In the data rows, the value 128 means zero.
Some points, one per row:
[140 142 108 132 119 154 129 156]
[125 179  84 206 117 179 125 174]
[155 124  76 137 128 142 132 154]
[147 148  52 181 130 199 130 159]
[117 118 108 124 134 123 126 110]
[120 123 148 133 105 113 127 128]
[115  82 238  16 151  60 113  48]
[143 153  20 224 134 171 122 170]
[143 114 135 132 122 118 141 141]
[139 125  90 143  95 111 171 141]
[149 151  35 208 116 169 154 161]
[128  62 255   8 156  45 101  67]
[112 157  95 131  88 125 123 142]
[121  95 164  43 121 113 131  93]
[130  70 232  50 108  54 139  35]
[125 121 140 121 121 103 125 120]
[123 107 197  87 123  83 119  91]
[130 173  65 211 113 191 113 178]
[129 142  95 150 142 130 124 148]
[136 178  28 238 114 208 156 197]
[125 172  30 191 118 191 132 184]
[151  78 121  82 149 129 121  75]
[117 106 180 110 113  77 139 125]
[154 141  74 114 166 142 105 146]
Then 16 other points, each followed by its number:
[131 201  17 201 106 210 126 221] 0
[144 162  73 176 115 196 123 173] 1
[115 182  44 202 112 184 160 167] 2
[122 174  72 232 113 169 127 203] 3
[114 138 124 113 106 128 116 132] 4
[131 185   7 227  97 206 127 197] 5
[113  99 168 101 128  92 125  86] 6
[151  56 222   0 160  35 113  58] 7
[113 123 171  81 134 101 138 105] 8
[129 127 142 117 136 132 108 124] 9
[105  61 255   5 165  33 119  41] 10
[120 173  98 123 107 154 129 162] 11
[138 145 138 137 132 129 127 137] 12
[125 110 122 131 139 112 128 113] 13
[118  69 221  37 118  67 139  65] 14
[131 128 162 147 141 135 110 111] 15
Which of these numbered points is nearest to each point below, ignoring the direction in which the first points spread most? Its number follows each.
[157 140  50 143 132 156 130 162] > 7
[133 102 204 105 155 113 118  94] > 15
[153  82 174  16 163  88 102  43] > 7
[127  87 227  55 148  68 129  71] > 12
[121 184  77 233 114 186 128 187] > 3
[133 152 102 161 153 147 101 148] > 9
[104  64 255   0 173  51 110  42] > 10
[105 127 144 126 107  88 159 128] > 2
[122 110 160 124  88 112 151 125] > 14
[110 131 130 168 125 139 124 120] > 6
[132  97 156  70 106 115 118  86] > 5
[141  97 132  87 145 100 126 106] > 7
[151  96 162 106 157  92 135  81] > 13
